In the data rows, 50 means zero.
Some points, one per row:
tensor([47, 47, 43, 45, 53, 36, 38, 52, 48, 40, 45, 45, 45, 49, 47, 41])
tensor([47, 48, 54, 40, 45, 41, 41, 60, 51, 39, 46, 40, 40, 40, 43, 41])
tensor([47, 42, 48, 42, 48, 41, 43, 53, 48, 41, 47, 39, 36, 45, 41, 39])
tensor([47, 39, 45, 44, 45, 40, 46, 52, 50, 40, 41, 48, 41, 43, 46, 43])
tensor([43, 47, 41, 41, 48, 43, 43, 52, 48, 37, 46, 45, 45, 47, 48, 41])
tensor([45, 41, 44, 47, 52, 41, 49, 52, 51, 39, 47, 47, 36, 47, 48, 45])
tensor([45, 42, 42, 41, 42, 39, 47, 51, 56, 38, 40, 49, 38, 47, 46, 42])
tensor([41, 41, 39, 46, 48, 42, 49, 51, 54, 37, 44, 43, 39, 38, 48, 42])
tensor([43, 47, 44, 45, 44, 42, 45, 56, 51, 41, 47, 43, 48, 46, 39, 42])
tensor([39, 41, 36, 44, 48, 38, 48, 57, 55, 46, 47, 47, 47, 45, 43, 40])
tensor([45, 43, 44, 38, 48, 40, 42, 51, 52, 40, 45, 44, 42, 46, 44, 41])
tensor([52, 38, 36, 43, 62, 41, 59, 43, 57, 46, 44, 52, 44, 62, 54, 47])
tensor([48, 44, 34, 44, 54, 43, 49, 50, 53, 44, 39, 51, 47, 50, 45, 51])
tensor([41, 40, 38, 45, 50, 39, 46, 46, 56, 42, 47, 51, 42, 49, 49, 41])
tensor([43, 50, 35, 44, 51, 37, 43, 55, 52, 45, 38, 49, 42, 47, 44, 47])
tensor([42, 40, 37, 45, 54, 40, 39, 50, 51, 44, 44, 46, 44, 48, 45, 44])
tensor([45, 44, 36, 35, 52, 41, 45, 51, 52, 40, 40, 43, 43, 46, 46, 43])
tensor([44, 38, 37, 44, 50, 44, 40, 52, 54, 44, 45, 52, 44, 48, 39, 38])
tensor([46, 43, 43, 42, 52, 40, 41, 49, 51, 40, 48, 44, 47, 45, 44, 48])
tensor([40, 43, 39, 43, 45, 41, 41, 54, 51, 40, 42, 51, 47, 49, 43, 45])
tensor([42, 46, 33, 37, 49, 41, 41, 51, 50, 38, 44, 46, 44, 47, 43, 43])
tensor([43, 43, 44, 37, 50, 40, 44, 52, 49, 43, 45, 44, 41, 45, 41, 47])
tensor([79, 67, 47, 69, 97, 44, 71, 59, 55, 57, 32, 64, 59, 70, 55, 81])
tensor([58, 45, 49, 49, 76, 51, 59, 48, 54, 60, 48, 52, 51, 57, 47, 65])
tensor([50, 47, 82, 67, 85, 72, 61, 49, 51, 71, 46, 48, 53, 46, 62, 71])
tensor([59, 49, 65, 56, 78, 62, 66, 47, 55, 69, 53, 41, 50, 50, 58, 68])
tensor([63, 68, 99, 61, 82, 87, 63, 76, 48, 99, 89, 56, 46, 50, 67, 51])
tensor([55, 52, 92, 50, 74, 75, 59, 72, 55, 84, 77, 49, 50, 52, 61, 52])
tensor([53, 48, 78, 44, 68, 62, 60, 67, 54, 74, 73, 47, 47, 55, 55, 54])
tensor([48, 50, 68, 45, 69, 60, 59, 65, 55, 67, 73, 48, 48, 47, 54, 52])
tensor([53, 57, 98, 27, 49, 56, 42, 74, 54, 60, 80, 54, 37, 42, 49, 46])
tensor([53, 49, 82, 36, 54, 54, 53, 68, 56, 56, 72, 49, 43, 50, 49, 49])
tensor([49, 57, 70, 36, 43, 46, 49, 69, 58, 51, 67, 43, 34, 50, 48, 45])
tensor([44, 56, 65, 38, 45, 48, 56, 67, 60, 47, 71, 49, 41, 54, 46, 49])
tensor([47, 50, 48, 40, 44, 48, 51, 61, 58, 50, 65, 49, 47, 52, 46, 49])
tensor([45, 51, 56, 40, 53, 50, 61, 64, 61, 54, 64, 46, 42, 49, 40, 48])
tensor([45, 55, 51, 38, 54, 47, 61, 65, 61, 58, 64, 50, 49, 49, 44, 45])
tensor([63, 65, 99, 29, 42, 47, 44, 84, 54, 27, 73, 64, 66, 55, 63, 28])
tensor([52, 55, 83, 37, 45, 54, 40, 78, 49, 41, 63, 63, 46, 39, 51, 39])
tensor([65, 63, 79, 33, 66, 77, 52, 72, 52, 61, 63, 70, 38, 34, 45, 22])
tensor([59, 51, 66, 35, 53, 71, 55, 62, 55, 54, 60, 62, 46, 39, 50, 33])
tensor([58, 48, 63, 38, 55, 68, 61, 62, 57, 50, 53, 60, 45, 41, 52, 36])
tensor([50, 55, 56, 39, 50, 60, 57, 67, 62, 48, 48, 50, 49, 44, 55, 42])
tensor([50, 64, 52, 42, 40, 57, 56, 67, 60, 39, 57, 59, 41, 47, 56, 39])
tensor([52, 63, 64, 48, 34, 42, 51, 65, 65, 26, 52, 49, 49, 48, 63, 45])
tensor([43, 58, 55, 43, 37, 43, 58, 57, 58, 41, 50, 50, 41, 48, 56, 39])
tensor([52, 59, 53, 37, 53, 61, 59, 63, 60, 59, 63, 62, 40, 49, 39, 48])
tensor([49, 58, 50, 39, 43, 66, 64, 61, 61, 50, 57, 52, 49, 45, 43, 47])
tensor([53, 64, 48, 38, 49, 61, 67, 62, 57, 54, 54, 56, 41, 44, 45, 47])
tensor([54, 56, 48, 42, 48, 55, 65, 59, 61, 52, 57, 54, 44, 48, 46, 46])
tensor([50, 55, 46, 40, 54, 56, 62, 56, 57, 51, 56, 51, 43, 51, 44, 45])
tensor([54, 58, 40, 44, 54, 54, 63, 63, 57, 50, 53, 54, 47, 47, 46, 51])
tensor([49, 61, 43, 46, 52, 52, 64, 57, 66, 49, 50, 49, 43, 51, 47, 49])
tensor([57, 50, 38, 46, 46, 47, 62, 54, 57, 50, 50, 45, 46, 48, 50, 51])
tensor([48, 55, 43, 45, 53, 48, 64, 56, 60, 47, 58, 51, 42, 50, 47, 48])
tensor([46, 54, 39, 40, 47, 51, 64, 57, 60, 44, 56, 44, 46, 49, 46, 50])
tensor([49, 53, 36, 48, 45, 49, 67, 60, 57, 49, 54, 48, 45, 48, 43, 45])
tensor([47, 51, 42, 41, 47, 51, 57, 54, 53, 48, 52, 46, 44, 48, 47, 45])
Then 10 other points, each followed by its number:
tensor([53, 52, 35, 40, 49, 55, 61, 54, 50, 51, 47, 47, 43, 45, 43, 48]) 0
tensor([45, 60, 39, 38, 53, 56, 61, 58, 56, 46, 53, 47, 42, 40, 42, 41]) 1
tensor([47, 50, 35, 40, 42, 51, 57, 56, 60, 49, 52, 46, 42, 45, 50, 43]) 2
tensor([46, 59, 38, 37, 50, 46, 58, 52, 58, 47, 45, 49, 47, 45, 45, 42]) 3
tensor([44, 53, 39, 41, 47, 49, 55, 63, 52, 43, 53, 50, 45, 47, 43, 48]) 4
tensor([48, 54, 39, 38, 46, 48, 55, 52, 53, 46, 51, 47, 43, 44, 46, 43]) 5
tensor([47, 50, 36, 40, 47, 45, 54, 53, 53, 45, 46, 43, 46, 44, 45, 44]) 6
tensor([45, 54, 44, 42, 47, 48, 54, 52, 52, 46, 45, 47, 40, 43, 43, 43]) 7
tensor([51, 55, 40, 40, 50, 49, 54, 54, 59, 48, 51, 45, 44, 47, 46, 44]) 8
tensor([47, 51, 41, 41, 46, 48, 58, 55, 48, 48, 48, 44, 42, 47, 39, 47]) 9
Which of these numbered points is nearest to each point below, ignoring the 2 directions in which the first points spread most? Its number follows each.
tensor([49, 51, 33, 49, 39, 33, 45, 46, 39, 36, 47, 55, 47, 46, 53, 42]) > 5
tensor([57, 36, 43, 58, 61, 74, 39, 46, 43, 45, 77, 62, 65, 70, 63, 73]) > 4
tensor([51, 51, 47, 38, 53, 71, 60, 58, 60, 45, 41, 51, 46, 38, 52, 50]) > 0
tensor([51, 41, 38, 57, 58, 64, 43, 52, 38, 54, 74, 57, 57, 64, 51, 79]) > 4
tensor([56, 64, 51, 45, 35, 34, 53, 41, 40, 35, 42, 51, 64, 50, 61, 29]) > 3
tensor([56, 57, 61, 46, 77, 88, 56, 60, 55, 57, 53, 60, 44, 33, 54, 44]) > 1
tensor([48, 51, 38, 36, 57, 64, 57, 60, 60, 42, 39, 43, 42, 49, 49, 56]) > 0
tensor([50, 51, 52, 41, 54, 38, 49, 56, 25, 70, 54, 31, 33, 49, 31, 72]) > 9
tensor([38, 41, 37, 53, 63, 62, 40, 60, 48, 64, 82, 68, 40, 87, 49, 99]) > 4
tensor([43, 44, 47, 48, 43, 41, 48, 42, 28, 65, 52, 44, 38, 53, 34, 71]) > 9
tensor([48, 44, 49, 43, 41, 48, 52, 57, 25, 65, 61, 42, 46, 50, 40, 73]) > 9
tensor([99, 99, 99, 99, 82, 99, 77, 56, 97, 99, 99, 73, 99, 92, 99, 89]) > 8
tensor([47, 62, 36, 46, 43, 30, 53, 38, 38, 41, 36, 47, 58, 46, 54, 38]) > 3
tensor([45, 46, 52, 49, 42, 45, 50, 48, 26, 62, 54, 44, 41, 50, 37, 65]) > 9
tensor([45, 43, 40, 45, 47, 34, 44, 41, 48, 44, 39, 49, 39, 46, 46, 42]) > 7
tensor([44, 50, 43, 42, 62, 62, 62, 49, 61, 42, 41, 47, 54, 53, 49, 49]) > 3
tensor([48, 41, 37, 39, 50, 61, 48, 55, 62, 44, 39, 46, 45, 43, 48, 51]) > 2
tensor([44, 41, 37, 50, 44, 38, 37, 42, 44, 39, 38, 51, 42, 51, 40, 37]) > 7
tensor([51, 58, 27, 45, 45, 34, 52, 41, 39, 44, 36, 45, 48, 43, 53, 43]) > 5
tensor([99, 99,  0, 99, 72, 99, 24, 56, 99, 99, 66, 99, 44, 99, 99, 99]) > 2
tensor([43, 41, 52, 47, 38, 39, 47, 35, 31, 60, 49, 45, 39, 51, 37, 57]) > 9
tensor([99, 99,  0, 99, 73, 99, 24, 47, 99, 99, 70, 99, 44, 99, 99, 99]) > 2
tensor([43, 47, 32, 46, 50, 54, 46, 51, 61, 38, 37, 46, 44, 46, 52, 52]) > 8
tensor([99, 99, 99, 99, 92, 99, 84, 77, 99, 99, 99, 96, 99, 99, 99, 99]) > 8
tensor([42, 55, 43, 47, 41, 33, 51, 51, 48, 48, 44, 47, 40, 48, 45, 37]) > 7
Now 10 new points, numbered from 0 again:
tensor([52, 47, 41, 45, 48, 53, 51, 54, 51, 46, 52, 45, 43, 45, 41, 41]) 0
tensor([52, 46, 36, 42, 47, 54, 48, 54, 56, 45, 45, 46, 41, 47, 45, 44]) 1
tensor([55, 56, 83, 34, 40, 50, 49, 72, 51, 33, 55, 60, 68, 39, 62, 28]) 2
tensor([53, 52, 71, 41, 43, 54, 48, 65, 49, 36, 46, 47, 51, 31, 54, 30]) 3
tensor([57, 53, 63, 43, 38, 54, 47, 58, 47, 39, 44, 44, 46, 39, 50, 38]) 4
tensor([56, 50, 49, 47, 33, 51, 50, 60, 49, 45, 48, 42, 45, 39, 50, 49]) 5
tensor([49, 51, 46, 52, 41, 51, 55, 56, 55, 42, 40, 40, 39, 44, 47, 45]) 6
tensor([47, 46, 44, 46, 41, 53, 52, 60, 54, 45, 43, 39, 41, 44, 50, 42]) 7
tensor([50, 48, 44, 49, 45, 50, 57, 54, 47, 46, 41, 42, 42, 40, 44, 41]) 8
tensor([52, 53, 41, 42, 50, 52, 60, 54, 51, 46, 48, 41, 41, 43, 48, 42]) 9
The same question for these:
tensor([48, 45, 47, 50, 41, 49, 57, 55, 54, 41, 46, 51, 46, 49, 46, 43]) > 6
tensor([63, 70, 63, 40, 35, 44, 50, 44, 44, 29, 46, 56, 79, 56, 72, 32]) > 2
tensor([53, 66, 68, 42, 35, 31, 50, 61, 49, 29, 48, 53, 62, 45, 74, 30]) > 2
tensor([42, 46, 52, 47, 45, 48, 44, 53, 26, 64, 52, 47, 46, 52, 41, 73]) > 5
tensor([50, 53, 32, 51, 47, 31, 50, 41, 38, 50, 41, 49, 43, 45, 41, 38]) > 8
tensor([45, 38, 38, 47, 46, 38, 41, 45, 43, 49, 51, 47, 36, 46, 39, 43]) > 0
tensor([44, 47, 31, 34, 53, 63, 53, 57, 60, 41, 41, 45, 45, 48, 47, 48]) > 1
tensor([72, 53, 73, 93, 50, 72, 42, 77, 63, 39, 39, 76, 91, 70, 99, 90]) > 2
tensor([52, 46, 67, 46, 64, 79, 62, 59, 54, 56, 52, 46, 46, 40, 61, 44]) > 7
tensor([45, 45, 37, 46, 47, 37, 47, 44, 47, 48, 50, 48, 42, 49, 43, 43]) > 0
tensor([47, 49, 42, 38, 57, 61, 64, 61, 58, 45, 47, 43, 53, 46, 50, 50]) > 9
tensor([49, 49, 38, 52, 42, 43, 49, 55, 51, 42, 43, 46, 41, 45, 50, 42]) > 6
tensor([68, 45, 64, 76, 48, 67, 44, 69, 54, 29, 45, 71, 76, 65, 93, 76]) > 2
tensor([46, 50, 49, 42, 59, 60, 59, 56, 52, 41, 44, 43, 52, 43, 56, 42]) > 9
tensor([72, 97,  9, 99, 69, 99, 27, 70, 99, 84, 72, 99, 59, 99, 94, 99]) > 1
tensor([53, 52, 50, 41, 64, 63, 56, 57, 51, 48, 45, 42, 48, 38, 48, 36]) > 9
tensor([52, 46, 35, 47, 43, 39, 42, 34, 37, 42, 31, 55, 56, 52, 51, 45]) > 4
tensor([47, 55, 36, 56, 39, 39, 49, 30, 39, 45, 31, 44, 56, 52, 57, 42]) > 4
tensor([99, 99, 99, 99, 92, 99, 81, 70, 99, 99, 99, 91, 99, 99, 99, 99]) > 2
tensor([54, 46, 38, 62, 42, 47, 41, 41, 46, 30, 40, 63, 62, 57, 71, 47]) > 2
tensor([48, 49, 45, 39, 54, 67, 63, 51, 58, 42, 45, 44, 49, 43, 53, 54]) > 9
tensor([62, 42, 74, 79, 36, 53, 50, 74, 58, 32, 40, 72, 74, 57, 94, 75]) > 2
tensor([46, 45, 39, 46, 43, 33, 44, 47, 45, 47, 38, 45, 40, 44, 44, 37]) > 8
tensor([58, 55, 56, 63, 41, 55, 43, 48, 49, 35, 43, 65, 66, 54, 74, 56]) > 2
tensor([50, 45, 57, 64, 30, 46, 46, 53, 52, 29, 36, 58, 64, 55, 73, 52]) > 2
